Each path below is one point turned by a fixed rotation once a step. After each direction that follows a path, write how fast that rotation turns it, in degrees each step (0 if it stays still).
Each turn is a multiple of 5 degrees from 10 to 175, or 0.
Each row of a path follows its step; steps can be skipped.
Path 1:
step 8:  -8  -2  -5 -13 -15  21  19  21  13  13   6 -12 -23 -10   8   4  10  -7  -4   4 -12   7   7  -6  -8   0  -9  -9   5   8  -1 -12   0   2   9  17  13  -1   2  -6  -9   6 -23  -4 -16 -16
step 9: -22  -9   4   4 -17   6  -2   3  -5  20   7   8  -2  -1  10  -3   7  -4  19  -9  26 -22   0   4  -8   2  -7  18   9  -4  -1  -4  10  -6  15   2  13   0  -4 -13  25 -11  -8  -2  10   5
step 14: -13  -9  -8 -13  -9  15   3  12   5  20  11  -9 -23   5   6  -2  13 -10  -2  -7  30   5   7   1  -9   2  -1  14   6  -2   3   2 -17 -16 -16   5   9  13  -6 -13   9  -3 -13  -3  -4 -13
step 16:  -9 -12  13  -8 -16  10  14   1  -1  -3   3 -27  20  -4  -1  16 -13  -5 -18   0   2 -11  11  23  10   1   0   0 -16   1  -4 -14   1  -8  12   2  11 -11   8 -19   4   5  19   0  -6  -3
step 20: -18   4  -7   4  -6  13  10   1  -1  21   8  10 -15  10   4   2   8  17  -3  -1   1 -10  -5  -3   6  -5  -3  -2 -11  14   9   5 -10  -9   6   9  21  -3 -30 -22  16  -9  -6 -11 -15 -11
step 21: -16  -3  -4  -8  -5  -4  10  13   5 -12  10  -9   6 -25  -7  -8  -1 -15   2   7  12 -16  19  13  -8  -6  -1 -11  -6   7  -2 -11  14   7  14 -16  10  -1   1 -23  26  12   1   1  -3  -2
step 25: -10   2  -9   6   1  12   4   3 -17  19  10 -15  -5  23  14   6  -2  -3  -1 -11  11  17   4   9  -9 -25   2 -17   1  -6  12  11 -11  -9  15   8  12  -2  -4 -16  14   4   3   0 -19   4
step 26:  -8   1   5 -11   5   4  14  12   9  11  -8  -8  -7 -14 -11  -4   5   4  10  -5  12 -24  -2   6 -15   2   3 -21  -9  18 -13  -3  -5 -11  -5 -16   2   0 -19 -23   7  -1 -10 -12 -11 -20
Speeds:
-3 -1 -3 -5  0  3 -2  1  9 -5  5  5 -7 -3  2 -5  0 -5 -1  1 -1  4  5 -5  5  1  1  1 -1  3  0  1  2  4 -3 -2  3  2 -4  1  1 -2  1 -1 -1 -1 -> 115
-3  0  1  4  0 -4  2 -5  7  1 -4  6 10 -2  2 -3  3  0  0  2  1 -1 -1  1 -4 -1 -1  2  3 -2 -2  0  0  7 -1 -4  1 -1 -6 -2  4  2 -3  4  2 -2 -> 125
-5 -1 -1  4 -2 -3  1 -1 -4 -4 -7 -3  0 -1 -2 -1 -2 -1 -5  0 -5  0  1 -4  5 -4 -1 -4  0  3  6 -2 -8  2  0 -3  4 -5 -1 -3  3 -1  2  0 -7  4 -> 80
 3 -6 -1  2  1 -1  1  1 -1  4  0  2 -3  5  1  2 -6  7 -3 -3  0  3  2  0  3 -1 -3  0 -1  0  2 -1  6  7  3  1  1 -9 -2  3  2 -1 -4 -1  0 -5 -> 155
-1  1  2 -3  1 -9 -4  4 -3 -1  7 -1  2  0 -4  1  1 -1  0 -5  6  0  3  0 -2 -2  5 -1  0  0  4  6 -2  5 -3 -1 -1  2 -1  3  3  6 -4 -3 -4  1 -> 95
 2 -6 -2  1 -7 -1 -3  2  2  0  2 -4 -2 -4 -9  2  1 -4  0 -2 -3 -2 -2  4  1 -2 -1 -4  2 -2 -4 -3 -2  5 -1 -3  0 -2  2 -4 -4  2  0 -4  6 -5 -> 140
Path 2:
step 1:   4  -4   9   7   5 -10  -5  15  -5 -29   1  32 -17   4   6   2  -2  -5   5   8   9  12   0  15   6 -10  -2   4 -10  -7  -8   1  19 -13  -6  19   1   5  -9  -3 -12 -15  -7   0   6  16
step 2:  31   4   0  15   3  15  -2  -2   8 -15   2  18 -17  -4  -1 -14  -9 -17   4 -20  16   9   2   5   2  -5   3  -6 -19   7  12   5  -5 -15 -22  11   5  -4  -4  10   2   2  10  -1   7   3
step 4: -12  -2   9  -7  -9  -3  -7   6 -19  -2 -10   4   1 -20  -8  -6  -5   8   1 -13   3  20   7  11   0   5 -10 -11 -26   9  -3  -8   1 -22  -9  14  -2   8   6  11  -2  -4  25   0  23   2
step 12:  -4   8  18   0  -5   8 -12  -3  -3  -4  -5   2  15  -9   5 -18  17  -2   3   8   2   0 -12  33  -7   3 -17  -8 -13   6  10 -17 -12 -14   0  19   7   0  10   9  -3 -17  -7  -7  -8   8
step 13:   7  10   9  -3   2   5 -19  22  -2  -9 -12  -8  -7  -8  10 -33 -13  -1  -1  20  11  -1  -7  18  -9 -14   3  20  -4  -9  -8 -11  -5   4  -1   9   9  -6  -7   7 -14  -3   9  -7   4  11
step 18:   8  11   9   7  -2  13   7  13   2  10 -16   0 -15   3  -3 -13 -24  12   9 -11   4  16  -7  17   2 -14   3   8  -4   9  -6  12  -3 -10  -6   2   4   8 -18  11   0  15  -3 -27  16   0
step 24:  -6   5   3  10  -2 -17 -10  14  -4  -5   6 -14  18  -7   0 -19   8   1  25 -12  18   5  -2   4   1   6   3 -18   6   5  -9 -18  15 -13  11  10  -2   1  -5 -17  -2 -19  -2 -11   9  13
step 30:  17  17 -15  14  -9   6  -7   4   0   3 -16  19   4 -18 -10   3   4  -1  -6  10  20  12  -3   6   6  -9   1   2   7  12  -3   3  -5 -13 -19   8  -7  -1  18  24   7  -2  -9 -19   5   7
Speeds:
  3  -1 -10  -1  -2   1   9  -6  -2   1  -1   3   2   1   2  -5  -3  -3   2  -1  -1   1   0   0   7   1   2   1   3  -1   1   0  -6   0  -1   3  -4   4  -4   0   6   1   0  -3  -3  -2 -> 90
-3 -5 -7  2 -3  2 -7  5  3  3 -4  4 -7 -2  0  2  2 -2  5  6 -1  3  3  0  4  1  1 -1 -1 -2  3 -2 -5  4  5 -4  2 -3  0 -4 -3  0  2 -1 -1  2 -> 175
  0   2   3   0  -1   2   1  -3   0 -11   0   0  -1   1  -1   2  -6  -6   0   5  -5  -4  -5   3   1  -2   3   3   0   2   1  -1   0   2  -1  -2   0   0  -5  -4  -5  -1   2   4  -7   1 -> 55
-1 -3 -5 -3  0 -3 -4  5  2 -7  2  0  6 -1 -1  0 -1  7 -3  3  4  0 -5 -4 -3  5  2 -1  4 -1  3  4 -3  1 -3 -2 -4  1  0  3 -3 -2  3 -5 -2 -2 -> 45
 -3   3  -1   4   5   4   1   1   0  -2   0   4  -1   3  -3   3   2   3   1  -3  -3   5   2  -2  -2   3  -1  -2  -1  -1   1   6   0   0   0   7   3   0 -13   0  -2   1   4   2   2  -1 -> 20
 1  4 -1  7  5 -3 -1 -1 -3 -7  0 -2 -3 -8 -4 -5  3  0 -4 -2 -4  3  6 -4 -3 -3  0  1  0  0 -7 -2 -5  3  2 -1 -3 -2  2 -1  1  2 -1 -2 -3 -1 -> 170
-3 -3  3  2 -2  2 -4 -3 -1  2 -6  2  5  0 -1  0 -1  0 -3  4 -3 -1  1 -1 -4 -3  1  2  5  5  0 -5 -8  2 -1  2  2  0 -1  9  5  1  3  4  4  0 -> 80
Path 3:
step 4:   8   4   3  17  -8  -5  -8  -1  -1  -9  18   6  -3   9   4  10  -7   7 -18   0   6 -12   2 -12 -21  -2   1   2   7  -4  19 -11  -1   2   8  15 -20  12 -14  -6 -18  22   3  12   8  -7
step 6:  19  -5 -15  13  -4  -1  10 -20   9 -11  -2   0  -1  -2  -4  -1  13  14  -7  -2 -10   3  13  -2 -12 -21   3  -6   5 -16   6  -3 -14  20   3   7  -7   2  11 -24 -12  15   5   9  -6   6
step 9:   3 -22   8  13   7  -3   2 -17  -5 -22   8  -1  12   1 -17  -2  -3   0  -5   8 -26  -1  17  -4   4   0  -4   9   8   2 -14   5  -2  16  -6   9   0  15  -8  -4 -15  -1 -15 -13  -7 -11
step 12:  -4  13 -13  11   8  10  11 -15  -1 -16   3   1  -7   7  -7  -1  -9   2  -7  -4  -2 -18  16 -14  -4  -8   4  15   0  -9  14 -18   2   5  18  20 -15   6 -17  -3  -4  14   3  -5  -6 -15
step 13:  -6  -5  -9  20  -9 -19   1  -9   7  -9   9  -8   8  -3  -5  -1  -8 -12 -15  15  -6  -6   5   6  -4  -8  -4   1 -10 -16  12   0   6 -10   1  22  -4  17 -23   1 -13  22  -7   7  -1  -6
step 15:   5 -11  -7  12  -4 -13   9 -27   9  -1  -2   2  -9   4 -11  -2  12  -2  -8 -11 -12   9  11  -4   5  -9   3   1   0 -28  13  -4  -3   7   0  16  26   9   2  -4  -8   5   0 -12 -13   8
step 25:  11 -14   7  15  -5  -9 -16   1  12  -8   7  -8   2  14  -1  23   1   1   3   0 -13   6  -9 -17  -1  22  -3  12   2 -16  -4 -18 -15  14  -3   7 -15  23  -6   5   1   4  -2   2   1   0
step 26:   6 -23  -9  16  -6   0  -3   7  -1 -16  12   1   8  15  -4 -12  -2 -10  -8   7 -11  -6   1  -6   1  19  -8   4   2  -5 -10  -5   1  34  -4  -4 -10   3  -7   2 -13 -13  -8 -18   8  -9
Speeds:
 1  0  2 -1  5  2  1  1  5  3 -3 -3  3  3 -4 -2  0  2  5  9 -3 -1  2 -1  2  2  0  2  1 -1 -1 -4 -1  5 -4  2 -6  0  2 -4 -6 -2 -2  5  7 -2 -> 20
 2 -1 -6 -4  2  0 -1 -2 -2  2 -3 -3  5  2 -1 -6 -8  0  4 -6  4  1 -2 -1 -1  1 -3 -4  0 -1  0  5  6  4 -4 -1 -2  1 -4 -3 -1  0  2 -6  0 -3 -> 175
 4  2  0  4  2 -6  0  2  4 -7  4 -5  3  1  1 -2 -5 -1  1  4  2  4 -1  6 -2  6  1  4  4  8  3  0  0 -1  6 -1  1  1  0 -2 -1  0 -3 -3 -3  0 -> 85
-6  1 -7  3 -2 -2 -3  4  2  3 -3  0  2  6  2  2 -2 -4  2  1 -2  0 -3  1  6  8 -2 -3 -2 -4 -2 -7 -5  2  2 -1  3 -3  0  1  3 -2  2 -4  2  2 -> 10
  2   3  -2  -2   5 -11   0   3   2   0  -2  -1   0  -5   1   1   4   1  -1  -5  -1   1  -5  -1   2   3  -4  -1  -4   2  -2   1   2  -4  -1   3  -5   4  -2   6   0   1   0   5   6   2 -> 125
 6 -9 -2  4 -3 -1 -1 -2  3  2 -4  4 -1  4  3 -1  6  6 -1  0  0  6 -3  0  2  1  1  2 -4  1  3  0  2 -1  0 -1 -3 -2 -3 -5  6 -1 -5 -1 -1  0 -> 40
 2 -2  4  4 -3  0 -5  1  2  2  3  3  1  2 -5  4 -6  1  0 -2  0 -9 -1  7  5 -2 -4  0  3 -1 -2  1  2  0  3  2 -5  0 -2  2  4 -2 -2  3 -2 -6 -> 85
Path 4:
step 1:  -6 -14  -4 -10  15  -1  -4  -3  18   0 -15   3  11   9  14 -27  -7  -3 -16   1  15  -3 -30  -4  13   0  18 -10 -13   7 -11 -20  19   9  -3  -2  -2 -12   3  -2   0 -21   7   5   9  12
step 9:  -4 -13   3  -8  13 -11   0 -13   1  21   5   2 -15 -10   6  -4  26   5  11  -5  20   1  -6   2  -6 -11  19 -17  -3  -7 -14  18   4  15   0  -9  11 -18   6  13 -25 -10  -2  -9  -8  16
step 17:   2  11  12   5  17  -7  12 -25  -2   5 -20   7 -15  -4 -10  -1  -2  -6  -4  10  14   2 -16   1 -16 -29  -9   4 -15  13  -1  -1  -3  15   5   3   9   2 -10   1 -16  -2  24 -13  -1 -19
step 18: -22 -18  -6   4  -7  18 -21  -1   3  12  -7 -23  -6  10 -17   7  -1 -10 -16   0   7 -10  -4   1  -6 -14   6 -19   6  -2  17 -16   5   8 -11   1   0 -11   4  20  10   4  19 -12 -13 -10
step 19:  -1 -12  19   4   5  -4  -4 -14 -21  -5  -5  -1  -1   0   7   1   7  18 -23  -1   1  11  -1 -17 -13  24  -8   4  13  -3   1   4  16 -26  -8  -4  -7  -7  -4  17  -9  10  27 -15  -7   8
step 24:  14   4   1  11  -1   9  12  21  16   7  -4  -1  -1  -5 -11 -15  -8   2   6   4   2   0  14   9 -17  -7  13  -7 -17   5   1 -18 -10   1 -29   6   6 -16  10  -4 -13   2 -25   4  25 -14
step 26: -20  31   6  11   1   7   4  11 -10  -1   8 -10 -11 -14  -1  -1   3   8   9 -10   4  -6   2  -8   5 -10  24  -6  24  10  16 -12   7  18  -1  -3  -1  -9  22  -4 -14  12  20  -2  -5   7
step 28: -11   5  17   7   3   9  11  -7  -7  10 -13 -16 -23  10   6 -12   3 -13  -3   0  10  -7  -1  38   6   8   4   1  -1   3 -17  13   1 -10   5  -5 -16 -21  17  15  -6  -9  -3  -4  16   1
Speeds:
 4 -3 -2 -4  6  1 -4  0 -2 -8  4 -6  4 -2  2  2 -4  4  0  4  0  1  2  0  0 -1  2 -6 -5  3 -5  2  3 -1 -3 -3 -1 -2 -6  0  2 -3 -3  0  0  7 -> 35
-2 -3 -4 -1 -1  4  1  4  5  5 -2  0  3 -3  5  3  1 -4  1  5  6 -2  0  1  0 -2  3 -3  3  4 -2 -4  0  1  2  6 -2 -1  3  2  2  8 -2  1  3  7 -> 170
 -1  -3  -3   2   2  -1  -6  -2  -1   1   0  -1  -2   0   1  -2  -1 -10  -3  -7   4  -3   7  -3   2   3  -1  -5   3  -1   1   3  -3  -3   1   1  -4  -4  -5  -2  -4   0  -2   1   4  -3 -> 110
 6  0  1  2  2 -4 -1 -2  0 -1  2  4 -6 -6  1 -1  6 -5  1  5 -1 -1 -1  1  0  6  0 -2  4  1  0 -7  5  1 -5  3  0  1  0 -4 -2 -4 -4 -4 -4  3 -> 100
 1  9 -4 -4 -2  5  0 -3  1  2 -6 -1  3 -2 -2 -3  6 -2  0  2  2  0  7 -3 -3 -3 -1  0 -2 -2 -2 -1  2 -3 -6 -3  3  1 -5  4  2  3 -1 -4 -2 -4 -> 55
 6  1  0  3  0  6  3 -2 -3  0  4 -1 -2 -3 -2 -1  2 -1  3  2  3 -9 -4 -3  1 -2 -3  1  1 -8 -3  4 -5  2  3 -3 -5 -2  1 -2  6 -1  0 -1  1  3 -> 20
Path 5:
step 0:  -1  -3  19 -10 -20  -6   1   1  -3   0 -14  15  12   2   8  -6  -8  15  -9  16   0  -9   0  -5   4   8 -13 -14  -7   5  -8  -8  17  20  -3   2  25  -1 -19  -4 -16  -8 -18   2 -12  -8
step 1:  -2  12 -17 -20 -11   7   2   8 -14  14 -11   6  18  10   9  -1   1   6   1 -19   2  11  -3  -2   3  16   6   4 -16 -11   0 -15   9   7 -11 -10  -1   1   0  15  -4   7 -24 -14 -21  14
step 8:   1   6   3  -2   3  14 -10  15  -8  -7  -1  22  -8  -2   4   5   8  -8 -11   7 -10 -16   2 -17  12  -9  -9  -1 -19 -10   5  31   5  25  19   3  -4  -7  -3   4  -2   3 -10   7   8 -15
step 18: -17  -6  -6  -8 -15   4  -7  17   0 -16   0   8   3   2   8   4 -12 -10  18 -13   8  -3  -6  -6  11  21  11  -9   6  -4  -3  24   7   2  -1   7  -1   2  21  29  11  -1  -7   2   0  17
step 23:  -6   7   7   1  15   3  12  -6   7  -2  10  12 -17  -1  -7  10  20  -5  -6  29  -3 -10 -12 -13   5  -8   6  -9 -19  -8 -14  28   7  12   7  -4  -5  -9 -13  -9 -10  -6  13  -5  -1   8
step 25:  -4  -9   9  10   8 -20  10  18  -2   6   7  13  20  -1  14   0   9  15  15  22   3 -16   5 -34   9  -6  -5  -2 -10   6  10  -1   8   0   6   4   4 -14 -14  -1  -6   5  -7  -7   2  -8
step 26: -15   5  -5   4   7  10  -4  29 -17  12  -5   2  11  -2 -11 -13  -8   1  21  -2  23   8  19   2   8  -2  15  -3   5   9  10 -12  17  11 -12   0  12  -1  -7   8 -11  -3 -14 -11   0   2
step 28:   5   2  -1 -11  -7  14  21  -7 -13  17  -1 -11  -2 -14 -19  -2 -16   5   0 -15  -2   3  11  -1 -11   6   8 -15  14   8  17  18  -2  -5 -20   8   3   6  -1  13  -8 -17  10 -15  -3  13
Speeds:
-1 -3  1  0  0  4  5 -2  0  2 -1 -2  6 -1  0 -1  1 -2  4 -3  4 -1  3  3  8  3  0  2  1  4  2  1  3 -5 -6  1  1 -5  8  3  0  5  3 -1  4 -5 -> 45
 3 -1  2  1  4 -4 -1  4  3  2  2  2  9 -1 -1  0  1  0 -1  0  1 -2 -1 -1 -1 -5 -3 -3  3  3  3  8 -4  1  0  0  3  2  8 -7  4  0 -2  5 -5  1 -> 70
-4  2  1  6 -2 -2 -3  0 -3  6 -4 -2 -1 -6 -2  6  0  1 -1 -1 -2  0 -6  2  4  1  1  0  1 -8  6 -1 -3  1 -5  3  5 -1  0 -1 -1  1 -6  1 -1 -5 -> 55
-3 -1  0  4  1 -4  7  2 -7 -2  0 -1 -3  3  2 -2  6 -2  1  0 -1  8 -3  0  3  2 -2  0 -1  3  3 -1 -1  6 -4 -3 -2  2  4  0 -5 -6  3  2 -5  3 -> 130
 3 -1  2 -1  0 -1 -3 -2 -3  3  0  2  2 -6 -6  0 -2  0 -5  6  0  6  5 -7 -1  2  5 -1 -3  9  3 -3  1 -2 -4  2  1  3  0  0 -2  2 -2 -4 -3 -1 -> 25
Path 6:
step 0:  24   3 -30  26   1   8   8 -11   0  16   8   3   6 -19  10  -3  -4  12  -5   6  16 -17  13   0  17   2  16 -15  22  -5   3  10   0   6   1  -5  10  -8   8   8 -17  -2   9 -12 -10 -12
step 7:  -6   3  -9 -11 -11  11  -2   0 -19   2   2  10  -5 -23 -13   8  -8 -10  15 -11 -18   7   9 -20  -1 -13 -13  -9   0 -15  12 -14  11  -4  25  -2   9  -4  23   2   3 -26 -16   1  -9  -6
step 8:   1  -5 -25  12  -2  24   3  21   9   5   3  13  -8  -7  -3  -8  -1   1  -2  -4   3 -22  10 -11  29 -16  17  -5 -11   8  -6   2 -11 -24  -6  -9  22  -6   2  13  -8   2  -1 -11 -16  -8
step 11:   9   3 -12  -3 -14   7  13 -12 -12  -1  -9  13   1 -15  15  18   4   1   5 -10   8   2   0  -3   9   3   4 -22  21  -2  20  10  -3  -2  36 -15   8  -5  24  10   1 -12 -12 -12 -15   5
step 15:  14   8 -27  -5  -2   3  11 -10 -12   6   0   1 -10 -33   0  11 -13  -8 -13   3  19  -3   2   0 -14  -3   5  -2  21 -18   1 -10   2  18  14   6  15  -2  16  -1  12 -26  -7 -11  -2  -3
step 20:  -2   2 -19 -11  12  29 -13  13   3  12 -12 -16 -27   4  -9  12  -8  -3  -9  -7  12  -5  14 -13  -1  21  -2  -4   2 -19   4  13 -10 -13  -4  -6  15   1  10  11  -3   7 -20 -14  -3 -11
step 28:  13  12 -18 -10  13   1   5  -1   6  -4  -7   0 -20  -5  -4  17 -11  -3   7   1   4   1  -8 -14   0  16 -13  -2   6 -14   6   7   8 -26  -1 -27   0 -36  18  -7  -9  11  -2 -15 -12   0
step 31:  16   5 -38  -3 -14   7  -6  13   9  -2 -11   0 -18  -5   7  -8   3  11 -25  -7 -12  -6   5  -1  23  -3   7  -6  11  -7  -2   3  -5   0  -8   5  14  -2   8  23  -5   5  -4 -16  17 -19
Speeds:
-2  1  5  0  1  4 -4  1  5  3 -2 -2  1  0 -8 -3  1 -4 -1  4  0  1  0  5  2 -5 -1  2 -1 -4  8  3  5 -2  0  4  4  4  0  3 -2 -1 -4 -1  2 -7 -> 25
 1  1  0  1 -8 -7 -1 -2 -1  3 -4 -2  1  3  3 -7 -1  1  0 -2  4  3  1  1  4 -5 -1  5  4 -1 -1 -5  1  4 -2  1  6  2  7  2  0  1  0 -1 -2  5 -> 175
 0 -1  2 -3 -2 -2  2 -3  5  0 -4  3 -3  1  7 -3  4  1  0 -2 -3 -1  1 -1  1  4 -2  5  6  7  4  4 -1 -1  4  5 -6  2 -1  3 -2 -4 -3 -1  3 -3 -> 55
-2  3  2  6  4 -1  5  1  3  6 -1  5 -1 -4  0  1 -7  1  0  2  4 -1 -4  0  1 -3 -2 -3  4  3  0  1  7  3  4  4 -2 -2 -2 -3  4  1  2 -6 -4  2 -> 170
  0 -11   2  -4  -6   4   3   6  -6   1  -2   5   1   1   0   1  -2  -5   2  -5  -4  -2   3  -1   2  -1   0   0   2  -1  -2   6   3   3  -3   2   2   2  -3   0   1   2   1   0  -3  -1 -> 80
-2  1 -1  0  2  2 -1 -2 -4  4  5 -2  0  0  0 -6  1 -3  2  4  6  1  1 -5 -2  5  2  4  3 -6 -3  0 -2  8 -1  4 -3  3 -4 -4  0 -6  1  2 -5 -5 -> 125
 5 -5 -3  0  8  6  1 -2  1 -4 -1  0  1  5 -3 -6 -3 -4  3 -2  2 -3  2  3  3  1 -2 -1 -1  3  1 -4 -1  5  0  3 -2 -4  4 -4 -5  1 -6 -2 -1  3 -> 90
